50 stands for zero in the data rows.
Here are some points, one per row:
79 54 48 42 53 51 53 29 52 40 35 47 25 40 21 46 36 41 15 63 64 70 82 32 24 36 33 67 35 61 1 61 73 37 62 38 45 60 68 26 84 49 64 30 74 39 41 45
66 49 58 40 65 52 43 44 43 36 28 36 41 33 29 59 26 47 36 43 56 70 63 26 32 21 25 63 8 49 32 32 64 63 55 32 32 75 69 51 53 43 31 55 85 67 61 61
13 62 76 20 50 67 30 67 49 42 63 40 58 40 26 64 40 50 64 49 34 12 30 26 32 61 20 31 24 69 48 73 68 45 36 42 62 60 62 32 74 59 78 36 49 41 51 47
55 36 60 8 58 49 43 33 50 44 27 57 39 48 46 72 60 53 41 39 33 34 67 22 56 24 75 37 49 46 49 57 47 38 63 27 57 65 64 75 83 37 38 74 28 29 54 64
31 52 60 39 63 55 58 59 65 25 24 27 54 17 31 46 83 69 39 50 32 46 58 25 41 28 82 56 55 43 31 45 71 33 68 41 83 61 51 57 91 42 16 69 26 37 38 52
50 71 58 47 61 70 42 71 72 58 64 44 51 35 39 44 68 46 44 15 44 52 8 46 8 54 40 31 62 60 74 73 57 58 15 41 44 79 58 59 80 82 38 25 71 30 54 30
35 44 56 56 73 48 24 51 44 41 45 68 63 36 39 36 44 90 56 55 25 42 16 38 53 52 22 66 37 83 68 83 41 45 54 38 39 44 67 70 37 69 59 55 54 21 35 44
60 20 56 26 70 72 69 70 56 28 22 40 45 42 27 68 70 43 34 38 42 44 52 43 57 33 53 51 50 46 58 72 53 42 64 49 55 59 60 69 35 54 67 87 45 36 69 50
74 54 35 0 76 54 63 50 63 43 8 50 42 46 74 51 54 26 37 70 20 49 31 42 80 37 67 48 26 54 51 74 56 34 58 30 67 43 48 52 64 51 64 93 47 53 45 32
40 95 58 49 75 67 51 43 68 63 23 62 54 43 46 65 82 41 44 57 57 51 55 49 69 18 24 9 27 56 57 29 80 70 74 63 8 18 34 57 36 51 48 50 42 18 19 29
35 36 61 73 39 51 65 43 30 43 21 45 53 81 28 57 63 43 63 47 51 57 46 30 65 48 28 66 75 99 56 66 51 80 53 40 41 64 10 18 64 27 48 46 30 80 63 34
31 51 61 48 34 59 13 53 33 35 43 30 30 64 59 33 42 57 44 48 49 28 33 70 49 55 54 51 37 43 67 55 56 59 53 58 45 59 75 23 45 68 69 69 41 42 10 36
18 38 61 22 41 63 34 51 71 10 72 44 52 60 76 63 51 25 20 46 33 39 17 31 34 40 62 44 20 80 40 70 82 61 56 29 44 72 68 51 46 63 40 1 31 31 42 36
67 37 45 46 28 43 17 42 50 45 67 68 69 38 62 30 86 67 59 63 26 64 56 60 81 60 58 36 16 34 11 38 43 60 73 70 63 58 32 53 35 71 89 44 42 48 99 58
55 47 50 39 45 42 35 57 29 55 63 65 43 61 42 46 27 74 48 76 43 28 30 52 60 64 49 74 49 46 84 64 71 64 66 52 59 31 61 48 49 70 44 47 53 24 32 39
46 26 17 27 33 35 47 62 79 38 26 59 19 62 38 57 38 40 68 69 43 26 53 56 77 37 48 27 32 72 56 41 59 27 55 48 70 66 22 66 50 85 35 86 47 56 22 45
29 50 60 51 54 39 56 50 16 58 30 51 40 60 45 18 24 46 54 49 24 36 16 51 55 38 52 29 36 47 57 43 59 53 62 72 62 61 88 43 51 67 66 49 45 32 19 37
40 31 55 59 78 54 50 51 83 59 33 78 34 33 55 64 56 22 83 38 73 60 38 51 67 27 77 77 36 17 52 61 55 46 36 45 58 26 75 65 44 57 58 35 40 68 44 28
47 73 60 0 62 79 64 36 58 46 0 58 28 35 56 45 37 42 46 57 27 25 40 34 41 45 93 60 41 59 35 50 56 21 75 15 54 61 36 70 63 61 42 58 25 37 55 50
22 36 64 26 72 54 31 49 69 66 37 99 30 40 46 45 49 20 59 80 30 64 59 66 30 8 67 68 43 53 62 74 61 44 36 48 50 42 75 54 37 50 52 62 49 71 54 30
70 35 63 12 63 61 41 46 40 26 27 43 32 34 42 64 47 37 43 36 20 56 43 49 55 23 80 43 43 40 39 65 38 41 68 24 46 24 43 69 76 42 35 69 36 37 47 56
48 68 64 21 40 41 62 51 76 45 20 30 16 38 50 61 19 72 42 61 45 89 49 28 82 30 30 65 36 60 35 65 70 33 45 59 22 40 86 45 34 52 36 58 34 45 65 53
18 62 56 43 42 39 60 52 16 38 56 64 54 84 62 28 30 60 49 55 63 22 40 64 67 66 63 66 22 57 38 68 58 57 51 53 50 48 71 56 43 59 59 63 56 38 14 44
36 41 69 27 65 57 35 53 44 47 34 55 72 53 44 27 2 57 36 43 40 57 26 58 74 36 61 64 56 54 61 50 52 70 65 55 66 62 53 54 34 70 63 42 48 27 14 9
32 48 63 49 30 25 54 33 35 41 67 50 64 53 51 39 19 66 43 62 33 49 32 67 55 60 61 50 44 53 79 51 70 38 69 43 44 39 74 71 48 60 84 70 44 60 19 30
31 57 59 49 19 38 47 79 66 67 23 39 28 12 54 80 23 52 23 55 46 61 36 47 99 26 55 49 49 81 55 67 54 42 64 59 35 53 62 33 52 44 45 66 92 46 47 67
72 67 75 33 16 45 63 30 56 21 5 50 16 30 37 57 35 62 45 77 47 80 57 18 34 13 52 61 10 59 26 82 67 55 49 38 56 60 58 39 37 50 55 36 63 52 40 50
67 45 53 45 67 57 40 53 76 26 28 80 55 61 19 62 61 58 36 17 37 36 40 5 65 28 57 43 36 54 55 82 79 36 72 75 47 37 70 56 39 59 48 99 46 53 53 51
23 88 39 36 59 38 42 41 55 20 48 62 43 40 58 84 61 36 77 37 49 74 51 38 50 63 17 43 68 45 64 46 60 44 81 70 56 42 38 47 7 52 65 60 63 25 20 74
70 33 54 21 72 50 61 70 62 20 30 44 32 45 71 36 33 28 51 74 72 47 36 24 75 46 66 33 36 40 55 65 26 28 56 38 32 30 32 49 60 53 56 98 45 39 46 42
30 53 81 25 58 61 43 51 44 9 14 50 51 31 23 65 74 46 38 29 28 30 70 45 51 46 71 69 48 58 47 61 62 16 63 75 51 75 37 58 62 66 19 59 51 51 38 44
70 45 82 29 49 23 44 34 62 54 11 33 49 41 29 63 48 57 25 66 54 61 52 25 26 31 37 72 38 32 3 46 83 53 47 25 30 76 56 30 56 66 55 52 78 56 41 53
72 41 28 42 68 41 43 54 54 39 15 48 52 39 46 69 42 42 35 41 52 29 41 43 53 25 61 45 38 42 55 78 45 33 50 59 49 62 46 67 37 24 47 76 36 24 63 37
63 34 57 35 68 55 67 50 46 50 21 44 39 21 47 68 57 53 20 20 41 44 46 41 34 42 70 55 29 45 56 44 53 29 33 50 69 42 28 53 59 30 38 62 21 26 55 66
62 73 91 15 48 48 54 23 66 30 41 44 50 13 49 17 63 16 66 46 53 20 56 37 62 2 32 50 59 76 66 59 99 60 62 47 38 55 32 59 40 52 50 35 50 29 38 63
30 26 70 52 49 74 53 41 87 65 33 99 45 23 37 56 49 0 66 66 37 65 41 52 74 55 42 65 43 14 56 79 40 49 41 49 47 49 81 51 39 36 33 62 32 60 29 46
41 47 51 47 27 65 51 74 63 60 33 52 34 30 55 62 25 70 49 57 37 55 52 14 94 36 57 44 49 58 54 47 74 13 54 50 28 50 59 23 28 37 44 58 99 50 53 47
21 42 42 20 48 36 59 54 38 48 37 54 47 52 44 5 33 63 27 38 45 35 32 44 63 38 45 52 38 23 82 69 46 70 70 46 56 60 66 39 33 73 66 41 43 48 20 30
65 56 25 12 48 72 69 42 49 49 42 56 38 44 41 59 35 25 47 60 54 38 18 50 57 22 52 38 41 65 43 73 42 10 54 74 51 45 31 45 30 80 50 99 48 62 30 33
25 35 90 33 64 44 42 46 84 77 49 93 10 53 44 44 54 19 59 52 36 75 35 55 42 22 51 80 7 48 57 72 57 31 57 56 63 46 53 65 49 25 45 58 52 48 47 29
19 41 72 20 38 55 39 23 45 50 49 35 78 52 51 41 26 28 35 43 36 67 42 22 55 37 71 54 9 65 72 85 75 48 58 17 50 52 62 54 36 92 48 33 34 9 37 21
43 76 64 24 40 52 42 39 63 40 2 50 15 42 20 58 24 54 29 64 50 77 41 34 99 48 54 40 38 70 53 71 62 36 41 48 54 34 83 46 34 41 33 50 84 54 59 52
49 76 85 35 35 43 45 37 85 41 23 30 63 36 62 13 55 27 50 31 34 24 86 40 42 25 14 37 79 71 43 59 66 65 40 52 54 15 31 73 60 56 46 36 56 37 44 56
31 53 84 66 98 46 44 32 83 69 67 50 18 66 66 71 57 41 37 64 44 40 64 57 32 5 56 74 30 42 63 75 51 18 68 28 76 61 53 46 45 64 50 30 46 73 53 51
There is one direction along which these points spread out most. Take the direction at right angles to it along which they spread out most. Go by this last direction. How many in every 100 of the points above lie lower along it than each point below? Answers are rounded to whole numbers. More than half of the points above lie lower than the first one.
35 44 56 56 73 48 24 51 44 41 45 68 63 36 39 36 44 90 56 55 25 42 16 38 53 52 22 66 37 83 68 83 41 45 54 38 39 44 67 70 37 69 59 55 54 21 35 44 59
31 52 60 39 63 55 58 59 65 25 24 27 54 17 31 46 83 69 39 50 32 46 58 25 41 28 82 56 55 43 31 45 71 33 68 41 83 61 51 57 91 42 16 69 26 37 38 52 57
79 54 48 42 53 51 53 29 52 40 35 47 25 40 21 46 36 41 15 63 64 70 82 32 24 36 33 67 35 61 1 61 73 37 62 38 45 60 68 26 84 49 64 30 74 39 41 45 98
31 51 61 48 34 59 13 53 33 35 43 30 30 64 59 33 42 57 44 48 49 28 33 70 49 55 54 51 37 43 67 55 56 59 53 58 45 59 75 23 45 68 69 69 41 42 10 36 55
30 53 81 25 58 61 43 51 44 9 14 50 51 31 23 65 74 46 38 29 28 30 70 45 51 46 71 69 48 58 47 61 62 16 63 75 51 75 37 58 62 66 19 59 51 51 38 44 52
67 37 45 46 28 43 17 42 50 45 67 68 69 38 62 30 86 67 59 63 26 64 56 60 81 60 58 36 16 34 11 38 43 60 73 70 63 58 32 53 35 71 89 44 42 48 99 58 48
46 26 17 27 33 35 47 62 79 38 26 59 19 62 38 57 38 40 68 69 43 26 53 56 77 37 48 27 32 72 56 41 59 27 55 48 70 66 22 66 50 85 35 86 47 56 22 45 7
72 67 75 33 16 45 63 30 56 21 5 50 16 30 37 57 35 62 45 77 47 80 57 18 34 13 52 61 10 59 26 82 67 55 49 38 56 60 58 39 37 50 55 36 63 52 40 50 91
25 35 90 33 64 44 42 46 84 77 49 93 10 53 44 44 54 19 59 52 36 75 35 55 42 22 51 80 7 48 57 72 57 31 57 56 63 46 53 65 49 25 45 58 52 48 47 29 23
72 41 28 42 68 41 43 54 54 39 15 48 52 39 46 69 42 42 35 41 52 29 41 43 53 25 61 45 38 42 55 78 45 33 50 59 49 62 46 67 37 24 47 76 36 24 63 37 14
